In the rows, 128 means zero.
name the system of each run:
run 1, J561 (9 x 26):
[[118  83 156 156  49 137 103 128 143 110 121 105  69 146 100 146  95 153
  122 126 127 108 147 121 134 195]
 [103 104 168 129  76 110 110  91 110 131  83 119  91 170 101 122 100  66
  134 151 128 105 145 118 135 190]
 [105 112 164 115  86 182 141 111 143 134  82  83  68 151 139 118 111  93
  150 149 159  97 172 149 130 158]
 [132 115 168 160  80 148 133 128 196 160 105  95  90 157 108 142 121 115
  124 109 143 105 157 143 101 196]
 [106  99 159 126 100 105 143  95 181 155  98  95 125 165  97 129 124  36
  128 131 124 120 157 114 108 155]
 [ 93 112 149 115 125 170 149 119 191 156 142  90 108 128 141 116 104  50
  132 143 147 111 188 162 118 137]
 [ 94 136 143 150 130 132 153 165 215 185 142 113 127 142 108 117 124  96
  120 113 136 108 150 170 115 181]
 [ 80 126 132 134 124  81 152 154 198 154 113 100 149 140 121 106 152  43
  120 104 116 102 148 134 131 116]
 [ 95 150 143 138 152 148 142 144 174 156 160 115 135  94 175  99 136  48
  107 101 127  93 177 139 115 109]]
run 2, J740 (9 x 26):
[[117  81  84 126 105 111 135 183 197 108 161 109 136 122 101 153 116 175
  130 120 123 138 123 164 171  94]
 [ 64 148 125 119 116  59  99 176 140 110 152 160 110 114 147  89 138 130
  167 100 118 134  88 172 126 116]
 [132 204 117 133 168 123 107 122 104  98  99 131 107 126 160  71 155 148
  124 152 158 133 103 167  87 171]
 [216 163 107 145 172 111 123  90 151 133 101 126 178 149 110 150 159 142
   91 127 136 147 116 122  98 136]
 [152 114 149 115 155 120 133  86 139 162 183 156 171 115 129 160 128  80
  137 100 104 168 130  83  84  77]
 [ 83  92 134 112 135 188 150 110 106 110 200 112  99  99 135 123  94 124
  142 162 118 172 143  96  92 127]
 [121  78  75 119 104 142 136 144 139  62 135  87 110 130  94 141 103 194
  123 174 134 154 120 146 161 125]
 [126 124  96 116 111  59  87 175 135 100 138 167 141 116 131 135 125 168
  149 101 117 124  94 175 179  85]
 [116 193 150 138 141  92  78 139  79 126 135 185 107 110 164  89 140 144
  145 106 129 126  92 148  96 163]]
run 3, J740 (9 x 26):
[[ 91  96 132 168  82 121 170 177 149 134 112  84 119 142  89 135 159 157
  110  97 105 117 121  64 127 151]
 [ 82 117 119 113 107  78 110 127 139  87  95  99 125 126 151  93 134  43
  117 136 118  91 155 137 166  97]
 [109 169 119 126 178 154 147 161 102 176 127 158 153 129 122 100  99 115
  107 157 145  90 138 179 176 174]
 [124 149 136 156 127 123 188 161 119 169  76 110 150 159  94 133 188 164
  124  97 123 126  93  71 118 141]
 [118 124 132 144 124 104 124 109 132  99 117  90 145 104 166 108 158  47
   89 104 101  95 166  73 125  83]
 [ 92 119 123 123 162 147 147 118 109 159 164 139 156 129 103 113  69  69
   93 177 122 115 157 138 156 181]
 [ 93 114 113 114 132 153 206 168  98 162  93 109 145 157  82 136 154 168
  154 142 130 141 100  93 163 108]
 [107 124 110 157 107 110 126 171 124  87 127  96 132  87 167 112 162 125
   92  82 100  81 149  87 160  80]
 [ 85 136 127 146 135  74 101 132 106 123 138 150 140 133 106  91  91  72
   87 156 108  99 136 139 151 204]]
run 4, J561 (9 x 26):
[[100 113 103 129  98  47  99 158 127 104 101 145 135 155  83 120 106 135
  120 145 118 109 104 164 188 164]
 [115 139 158 109  92 111  81 126  86 108  87 147  93 115 182 107 124  90
  155 106 135  75 147 154 169  95]
 [152 189 171 152 129 170 117 115 109 148  99 133  83 127 170 108 158 152
  140 102 160 115 128 135  70 172]
 [179 128 123 146 129 131 161  91 154 131  64  80 145 170  95 149 175 135
  108 133 135 144 120  80  92 137]
 [163  62 132 112 119 159 136  77 159 134 166 111 145 124 114 181  94  94
  123 136 117 147 168  99 126  83]
 [ 91 102 137 108 141 145 132 128 149 159 208 160 120 130  97 135  69 123
  154 161 129 172 122 166 109 167]
 [ 70 125  88 113 120  74 129 172 165  96 107 110 121 150 102  94 124 134
  139 164 134 130 102 191 164 145]
 [139 144 134 141  98  87  72 148 140 106 102 140 117 107 172 117 130  97
  111  89 130  61 157 171 176 109]
 [145 194 184 136 143 135 116 111  97 182  98 166 119 128 167 108 158  95
  145  90 142 104 127 125  90 145]]
run 5, J933 (9 x 26):
[[159 125 129 150 132 126 121  80 207 110 139  84 120 140 117 132 132 103
  103 143 136 159 145 132  49 167]
 [148 117  95  96 182 135 138  83  97 126 136 137 179 140 104 132  85  90
  103 198 130 144 142 138 164 130]
 [ 92 131 143 104 160 165 173 169 125 199 178 164 149 110 139 132 122 119
  169 101 128 131 127 136 148  78]
 [ 88 116 128 143 114  99 144 149 218 121 166  95 111 127 120 117 155 119
  139 104 117 169 116 125  55 131]
 [122 140  79 113 163  76 114  91 130  64 113 103 156 134 125  94 129  83
   95 189 122 149 124 141 126 129]
 [124 183 115 106 197 146 153 150  63 165 132 173 169 108 154 104 140 134
  134 133 134 124 110 138 157  96]
 [118 139 149 149 131 154 165 149 146 149 161 116 111 110 139 131 173 171
  154  81 121 169 103  81  53 106]
 [139 101 104 142 125 110 100  79 144  44 160  86 122 106 136 121 121 112
   86 154 107 158 145  91  86 127]
 [116 138  99 119 170 125 109 134  50 109 164 173 156  99 137 111  85 133
  100 167 117 120 125 137 181 138]]
run 6, J175 (9 x 26):
[[173 155 122 158 169 137  81 103 141 118 189 150 147  88 157 126  98 109
   68 130 123 118 163 148 104 160]
 [115 113 152 104 116 131 155 145 134 206 109 166 131 178  74 154 102 137
  176 128 144 135 106 166 158 155]
 [124  92 111 102 110 173 149 110 135  74 111  61 100 112 162 129 144 124
  142 147 139 134 160 111 136  52]
 [140 159 113 160 143  98  72 138 158 107 158 146 130 104 146  99 101 112
   74 128 129  95 152 184 130 185]
 [129 133 136 106 123 103 166 134 127 180  52 137 145 195  74 139 147 132
  167 137 146 133  91 138 154 139]
 [141 142 111 117 158 180 153 113 125  91 131  81 126  92 187 113 166 122
  123 127 138 135 151 101 103  51]
 [107 153 133 158 145 100 104 153 181 152 189 156 132 112 122 106 101 108
  104 114 121 126 131 173  95 197]
 [122  87 123  91 119 106 172 108 131 154  89 117 154 187  60 160 125 116
  163 158 127 163 102 107 149 110]
 [140 133  90 113 162 168 120 125 101  73 162 113 135  72 184 119 127 140
  108 143 130 126 154 132 146  61]]
run 7, J688 (9 x 26):
[[ 76 113 145 101 112 123 121 101  32 105 113 142 104 134 124 102  96  95
  147 175 115 131 120  94 154 142]
 [146 112  89 140 132 169 141 134  68  76 112  96 136 110 129 133 124 181
   82 161 124 112 139  89 180 119]
 [162  98 145 169  83 100  92 124  92 120 139 153 137 118 113 164 116 141
   89  85  87 102 133  60 147 141]
 [122 102 166 104  87 120 103  71  62 104  89 129  95 136 146 131 112  73
  154 140 120 119 142  89 140 106]
 [158 112 120 134 121 213 130 105  89  95 115  90 102 109 150 135 101 154
   95 164 144  97 177 115 156 139]
 [171  77 154 156  71 153 116 132 119 153 138 144 120 128 102 189 104 178
  120  83 113 106 142  92 154 135]
 [131  82 158  99  68 116 106  99 127 123  89 122 107 141 144 151 117  69
  162 110 128 101 156 122 166  70]
 [135 130 143 136 105 195 119 126 124 117  97  95  84 117 164 114 107 118
  111 142 161  68 188 162 161 154]
 [169 114 158 149  83 172 147 151 132 178  89 128 110 157 102 174 129 188
  140  92 146  99 132 123 150 155]]
run 8, J688 (9 x 26):
[[120 175  95 161 175 170 151 180 130 124 152 115 134  95 145  95 140 183
   83 135 139 113 130 149 125 168]
 [133 130 138 150 115  63 135 144 140 155 127 152 150 156  80 149 162 161
  144  88 101 163  70  87  95 142]
 [119 141 114  91 167  84 120  76 131  99 120 121 159 129 148  98 138  37
  131 158 124 151 130 127 113  80]
 [104 160 119 150 174 183 136 142  98 122 187 132 114  91 145  92 102 154
   95 158 131 135 137 134  99 192]
 [123  96 112 127 113 100 147 150 117 126 143 144 140 147  71 161 136 203
  155 122 106 183  68  93 122 121]
 [133 117  93 111 140  57  90 106 142  74 137 130 168 111 148 120 127  67
  109 135 103 128 137 135 155  68]
 [ 99 170 147 145 138 144  89 135  65 110 154 160  88  98 164  80 102 135
  115 143 128 108 131 142 113 194]
 [155 123 115 121 119 138 145 128  80 106  92 126 118 148 105 149 155 222
  157 137 133 173  75  94 123 115]
 [188 114 106 139 138  93  91  92 153  89 149 123 170 102 146 153 138 100
   85 105 105 126 153 105 128  70]]
run 9, J933 (9 x 26):
[[150 106 139 155 121  99 144  92 170 135 112  90 162 141 113 147 153  65
   89 103 102 124 151  58  97 116]
 [ 90 134 150 128 151 134 131  95  80 147 136 137 140 128 128  97  95  36
   98 161 113 106 159 100 129 173]
 [ 64 126 120 137 148 186 206 189 120 172 140 102 135 122 113 108 131 134
  113 140 130 107 140 113 156 147]
 [108 106 114 158 113  89 163 162 178 132 127  87 161 126 107 136 172 107
   96  81  93 119 131  70 126  97]
 [ 89 146 140 139 131  66 108 104  91 111 109 131 139 129 135  87 139  38
   99 133 101 111 129  85 113 151]
 [ 77 168 125 137 159 174 174 158  63 138 100 110 116 122 144  76 145 131
  111 156 137  99 130 108 141 166]
 [139 123 114 173 126 154 178 169 134 137 119  89 154 114 121 143 175 169
   86  88 111 108 131  57 131 110]
 [124 105 152 162 100  83 101  97  99 108 136 128 135 118 126 132 132  78
   90 101  80 117 138  41 112 137]
 [ 60 132 142 136 118 153 128 139  54 112 129 123  94 114 142  82  99 104
  108 162 120  93 146 106 155 180]]
run 10, J103 (9 x 26):
[[119 126 157 119 115 135 114 140 106 144 184 181  99 106 141 143 127 183
  188  87 119 173  90 120  89 108]
 [ 99 110  99  98 136  89 124 124 115  87 162 145 122 140  91 124 113 165
  164 171 118 203  71 137 110 129]
 [173 144 106  83 166  89  93  87 113 126 116 179 166 149 117 140 105 122
  149 163 145 155 102 186 153 105]
 [139 170 163 105 121 104 105 141 113 170  98 188 114 141 151 128 149 150
  195  87 149 126  92 175 126 105]
 [110 127 136 113  88  99 116 129 145  88  98 111  76 151 124 117 161 173
  191 124 142 174  80 143  81 117]
 [201 116 113 110 133 123 108  66 162 102 120 123 129 160 101 164 121 159
  143 157 148 184 113 149  90 127]
 [181 130 150 101 146 157 143 112 127 193 145 179 147 141 119 179 123 156
  177 103 143 161 108 138 116  89]
 [ 86 111 121  99 118 118 145 177 149 136 166 148 114 121 126 137 134 174
  195 105 123 174  86 148 125  71]
 [125 128  79 106 150  69 114 132 183  97 143 133 146 145  96 124 121 147
  144 159 135 180  88 189 118 128]]
run 11, J103 (9 x 26):
[[ 77  91 153 121  91  91  94 146 155 128 187 151 112 103 146 127  90  67
  144  99 102 109 155 148 143 108]
 [ 72 149 128 129 144 135 136 140 136 136 128 121 104 149 104  82  96 112
  125 181 147 126 126 177 117 223]
 [156 127 109 116 119 144 146 120  88 120  33 100 139 165 111 132 139 135
  116 160 152  88 138 131 199 119]
 [162 105 167 149  65 116  89 126 168 135 112 126 106 121 154 160 135 107
  126  60 123  78 166 124 140 103]
 [ 83 113 164 149 109 162 157 127 169 154 162  97  88 138 109 119 120 112
  138 127 126 151 139 110  59 193]
 [129  90  88 106 148 196 181 117 111 116 125  84 143 140  94 141  99 148
  110 195 140 145 147 118 165 125]
 [160 102 116 138 121 114 114 161 144 156 148 161 174 112 123 169 103 126
   99  90 114  77 154 144 207  96]
 [ 46 142 156 138 121  92 146 173 168 172 143 132 121 129 128  91 139  66
  142  96 115 110 128 137 111 147]
 [ 96 143  93 118 143 153 155 127 144  78  89  59 103 138 139  81 138 118
  114 191 158 125 144 160 129 151]]
run 12, J175 (9 x 26):
[[171 142 124 177 107  92  71 143 168 114 123 140 127 125 128 133 119 145
   79  99 130  82 143 169 140 185]
 [157 144 160 105 112 104 138 106 114 179  42 145 141 180 114 147 157 105
  174 107 147 115 110 130 144 105]
 [152 161 136 120 154 191 129  94 125 103 135 102  95  98 195 110 155 131
  145 133 154 151 147 130  63  96]
 [147 127 135 162 128 125 117 137 214 161 176 135 129 132 100 144 105 137
  105 114 133 137 139 168  87 196]
 [155  78 125  86 117 119 147  94 154 160  99 127 162 171  88 177 114  93
  158 139 131 142 133 132 165  72]
 [134 142 105  93 156 165 100 116 113  80 150 128 108  87 193 106 107 129
  142 158 153 125 153 185 146  80]
 [107 144 116 150 108  98 118 178 188 126 113 119  99 148 105 108 127 166
  129 128 146 116 111 199 131 193]
 [157 123 107 119 127  85 154 110 161 122  54  86 168 163 110 142 180  98
  126 119 128 126 121 104 142  70]
 [145 193 121 114 199 135 112 114 112 129 159 161 151  91 188  94 144  98
  125 126 135 137 129 155  95  96]]

runs to name:
run 13 (2 x 26):
[[113 190 125 103 174 106  93 132  94 124 133 180 129 111 170  80 118 105
  145 146 145 120 117 198 134 132]
 [127 178 111 143 153 152 149 168 101 113 125 124 111 107 153 104 179 213
  139 115 142 151  85 122  91 126]]

J688
run 14 (2 x 26):
[[ 90 107 135 145 101 172 149 128  74  87 130  91  77 123 122 112 127 172
  128 152 122 146 119  66 101 166]
 [185  74  96 130 109 111 118  90 126  93 115 114 161 150  74 180 106 150
   93 155 113 144 131  95 163 124]]

J688
run 15 (2 x 26):
[[134 101 145 134  89 131 155 110 119 133  44  81 130 165 109 142 146  94
  114 127 128  84 154  80 165 124]
 [146 120 155 148 126 175 150 106 116 172  95 107 142 135 127 140 113  74
   84 128 131  68 186  96 157 154]]

J688
run 16 (2 x 26):
[[ 89 167 143 119 156 149 113 112 139 120 151 123  92 111 169  72 109  76
  131 161 149 127 151 175  83 172]
 [163 143  92 127 164 155 171 123 172 145  94  97 149 168  82 141 141 172
  119 166 161 156 116 158 117 159]]

J740
run 17 (2 x 26):
[[144 123 133 159  87 160 106 139 162 105 105  93  77 135 128 128 108 162
  103 136 153  87 160 168 137 202]
 [141 113 172 139  81  91 120 105 138 173  65 135 128 181  88 151 124  80
  133 111 124  96 135 114 143 169]]

J561
run 18 (2 x 26):
[[135 135 116 144 125 139 131 118  94 114  62 103 121 161  95 112 113 137
   87 179 144  95 138 133 164 207]
 [147 158 130 149 144 180 175 154 104 169  71 102 148 129 146 122 166 128
  100 109 144  69 156 105 164 119]]

J175
run 19 (2 x 26):
[[180 127 105  93 148 136 150  90 138 129  65 100 168 158 126 148 146  98
  129 151 149 121 145 137 166  67]
 [132 120 146 149 144 159 142 168 143 193 201 163 159  87 139 155 113 124
  113  73 108 105 153 118 141 112]]

J740
run 20 (2 x 26):
[[128  89 107 113 112 109  80 128  81  76 186 167 122  98 126 146  80 167
  135 140 107 150 113 133 161 109]
 [116 113 124 138  70  89  88 172  92  92 111 153 100 126 122 136 122 199
  148 106 118 113  96 135 176 131]]

J175
run 21 (2 x 26):
[[137 181 145 152 160  85 118 100 131 156  93 138 153 151 118  96 145  66
   94 132 126 114 125 124  91 194]
 [145 148 134 111 184 185 195 108 104 191 118 129 160 152 108 138 143 138
  144 149 143 163 114 100 102 124]]

J175
run 22 (2 x 26):
[[140 151 115 137 184 197 140 140  88 154 166 147 150  97 145 119  90 137
   83 152 136  97 162 146 159 156]
 [120  97 129 154 100 105 167 152 123 150 110 117 142 166  58 158 146 173
  124 114 105 149  89  64 126 158]]

J740
run 23 (2 x 26):
[[148 125 120 139 119  75  78 135 125 116 176 189 133 126  98 152 106 185
  137 114 109 168  79 142 113 158]
 [128 144 114  82 141  77  86 103  97  81 127 163 131 114 164 113 139 117
  172 135 127 157  99 151 132  57]]

J688
run 24 (2 x 26):
[[117 101 122 106 135 103  93  88 117 105 149 140 146 122 130 122  72  43
  102 167 116 109 169 144 167 130]
 [113 162 164 137 128 156 113 145  89 175 114 166 107 126 148 102  99 112
  126 124 150  68 148 170 159 190]]

J103
run 25 (2 x 26):
[[ 82  98  85 111 122 132 168 194 196 118 147  94 126 128 113 125 131 160
  148 137 137 135 122 175 160  96]
 [145 148 105 126 136  27 100 133 181 113 112 141 170 138 125 125 166  97
  124  96 115 135 102 152 124  87]]

J933
run 26 (2 x 26):
[[147  90 138 119  94 160 121 128  61 120 123 141 127 107 147 163 112 143
  128 107 115  92 150  85 194  71]
 [ 84  96 155 154  83  85  85 150 148 121 193 156 101 108 121 128  89 108
  125  97  95 119 134 129 119 167]]

J103
run 27 (2 x 26):
[[142 145 177 124 113 145  80 118 140 150 167 174  90  96 184 135 110 109
  164  83 139 115 152 174 102 116]
 [ 80 132 134 141 110 138 157 157 105 130 124 119  88 152  90 108 134 195
  153 148 133 165  81 118  97 195]]

J103
run 28 (2 x 26):
[[158 110 166 122 112 140 103  47 126 123 136 128  97 150 116 148 104 102
  145 150 131 170 133 106  57 163]
 [141 101 109  99 134 162 146  86 158 119 111  93 120 169  86 140  89 124
  137 204 160 159 141 169 130 160]]

J561
run 29 (2 x 26):
[[ 89 127  80  91 133 117 129 139 139  62 113  93 105 132 134  93 125 145
  150 187 152 152 112 187 145 110]
 [215 157 113 143 137  92  89 111 155 135  77 152 158 156 113 152 134 150
  104 119 148 106 123 173 144 153]]

J103
run 30 (2 x 26):
[[101 171 117 144 158  99 137 168 138 154 146 160 135 142  93 100 130 166
  131 138 132 156  77 164 100 202]
 [121  91 109 122 125 123 191 143 149 135 119  92 161 145  93 159 169 145
  141 113 108 162 107  65 130  62]]

J175
run 31 (2 x 26):
[[ 77 131 143 112 153 155 177 108 101 167 119 120 128 164  87 105 103  87
  136 186 137 149 125 116 114 191]
 [138 113  94 119 136 174 190 150 131 123  86  72 151 131 126 142 167 158
  123 132 140 117 137  99 166  61]]

J740
run 32 (2 x 26):
[[152 140 123  95 111 123  99 131 129  94 115 145  88 131 154 133 142 195
  193 124 157 159  92 183 117  87]
 [201 152 118 144 122  74  56  85 137  77 108 144 125 135 133 137 138 161
  119 124 135 147 103 152  96 146]]

J561
run 33 (2 x 26):
[[157 183 104 137 188  87 132 154 146 168 116 158 196 123 136 118 162 108
  100  99 128 103 118 149 146 100]
 [ 70 155 143  90 160 123 170 142 131 164 139 141 124 135 139  98 159 100
  193 124 137 171  92 137  83  92]]

J175
run 34 (2 x 26):
[[144 113 168 125 122 111  80  61  98 125 159 159 128 112 150 137  96  49
  118 122 107 125 159  96 107 127]
 [ 68 126 135 124 137 185 146 155 102 146 165 134  94 120 117 101  75 141
  131 171 142 123 142 159 138 193]]

J933
run 35 (2 x 26):
[[118  90 112  95  99 117 127 106 163  95 107 103  96 173  85 139 102 144
  170 183 151 173 110 174 126 144]
 [151  97 126 120  81  96  66 108 176  92 120 127 102 139 127 142  85 117
  132 137 144 109 152 202 158 145]]

J561
run 36 (2 x 26):
[[155 119  84 131 129 165 118 135  78  69 113 106 131 103 141 130 114 184
   88 158 135  98 145 129 193 113]
 [153 121 147 151 102 109 100 162  93 160 150 189 140 110 128 162 123 178
  132  61 107 104 109 106 161 114]]

J933
run 37 (2 x 26):
[[ 98 134 168 150 109 157 173 166  82 198  91 136 125 146 106 128 140 128
  131 100 126  86 130  82 155 159]
 [112 103 127 129 111 131 187 125 138 139  65  69 148 158 106 131 166  87
  116 128 118 109 144  69 146  99]]

J688
